Where one turn sends some rows of the set: a few examples, then the rows asked:
z_501: [ 31  -3   1  -9 -17 -36 -29 -14  -1  14  12   0  -5]
z_390: [ 16 -20  22  18 -16   7  18 -10 -17  26 -13 -18  15]
z_666: [ -4  -6   3  26 -14  13  19  -5 -19  22 -16 -22   8]
z_670: [ 26  -2   3 -15  -6   1 -15   9  18  34  -9  24 -17]
z_612: [  1  -5  -1  -3 -33 -26 -20 -29   5 -17   5  26   7]
z_900: [ -7 -20   3  32 -27  -8   9 -14 -11 -10  18  -9  12]
z_537: [ -5  -7  23  32 -34  18  20  -9  -2 -17   4  -6  10]
z_128: [ -3  26  -5 -10 -27   5  -7  -8  11 -33 -28  27  -2]
z_773: [ 18  -4   1   0  20  11 -10  42 -13 -22  -8   0 -22]
z_46: [ 29  -9  15   1  26  22 -26 -18  -8 -34  16   2   5]
z_52: [ 40  -8  -5 -16 -19 -25 -34 -14  -2   9  -1  10   0]
z_333: [  7  43  10  -1 -20  22  -6   8  10  -6 -26  -4 -19]
z_554: [-14  13 -15  -7 -12  10  -4   5  21   7 -18  35 -17]
z_170: [ 17 -10   2 -22  -7 -21  -9  -2  20  17  -3  36  -9]
z_897: [-14  11   0 -19  10  15 -24 -18 -18 -29 -12  33  13]
z_14: [-18  -5   2   8  -5 -15  35 -19 -25 -13   0   5  16]
z_180: [ 24  -3   3   8  27  27 -30 -12 -13 -26  17  -9  -1]
z_64: [  6  -7   3 -27  16 -12 -31 -21 -22 -15   3  28  16]
z_657: [ 15 -17  21  -3   0 -25  29 -18 -24   4   6  -1  16]
z_608: [-21   7  -2  21 -10  19  30 -12 -28  -2 -12  -5   8]
z_806: [ 23 -25  -9   5  16   2 -29  30 -21 -10   7   3 -16]
z_607: [ 29   0  10 -30  26  -6 -36  -6 -24   7   1   9   6]
z_285: [ -3  27   7 -15  14  38 -22  -1 -16 -15 -21  16   3]
z_437: [ 30  -9  29   4  -2   3  23  -8 -25  26   1 -15  10]
z_192: [ 18 -40   0   7   1   6 -30  11 -17 -22  10  24  -3]
z_181: [  7 -13   2  22 -12 -28  13  -1 -13   1  20 -26   2]
z_461: [ 21  -1  18  -5  29  14 -15 -16  -5 -47  12   6   5]
z_976: [ 18   4  21  15  -7 -15  26  15  -3   0   6 -34  -5]
z_952: [ 13  39  -8  -7 -15  18 -13  12   6  -7 -32   0 -17]
z_473: [ 25  20  12 -23  24  25 -30   6 -19   6 -15   1  -3]
z_557: [-20   0  -2  20  -9  -5  31  -3 -17   2 -21 -15  10]
z_433: [  8   5  14  18  -8  31  23  -4 -27  21 -11 -18   4]
z_37: [  7  12  -6  -6 -10  19 -11  13  19  27 -18  23 -21]
z_162: [-13  24   5   2 -35   9  -6 -16  12 -29 -18  24  -1]
z_47: [ 41  18  -9 -11 -10  -1 -31   9  -2  18 -15 -11 -18]
z_306: [ 11   7  35  21 -20  13  29   9   2 -10  -4 -21   1]
z_541: [ 35  26   7  -8 -10  -6 -21  11   2  21  -8 -20 -19]
z_176: [ 12   8   6  -3  33  15 -14  -7  -7 -48   7  -2   0]
z_943: [ 15   9  -2   4  34  22 -22  -6 -12 -36  11 -11  -4]
z_811: [ 13 -22  29   6 -14 -15  29 -12 -12  10 -12  -7  21]
z_918: [ -9 -11  15   8  -8 -22  39  -9 -11  -6 -17  -6  18]
z_795: [  9  -6  16  -2  10  23  -1  32  -5 -42 -15  21 -13]
z_412: [ -7  -2 -11 -16 -10 -16  -3  -3  22   1 -10  44 -10]
z_709: [ 13  -5  -2 -14 -30 -20 -20 -25   6 -24  -9  33   8]
z_307: [ 10 -28  16   3  -2  19 -13  13  -7 -41  -3  36  -1]

z_657 goes to z_437
z_162 goes to z_612
z_180 goes to z_943
Now these:
z_537 goes to z_900
z_811 goes to z_390
z_47 goes to z_952
z_37 goes to z_554
z_773 goes to z_795
z_473 goes to z_285

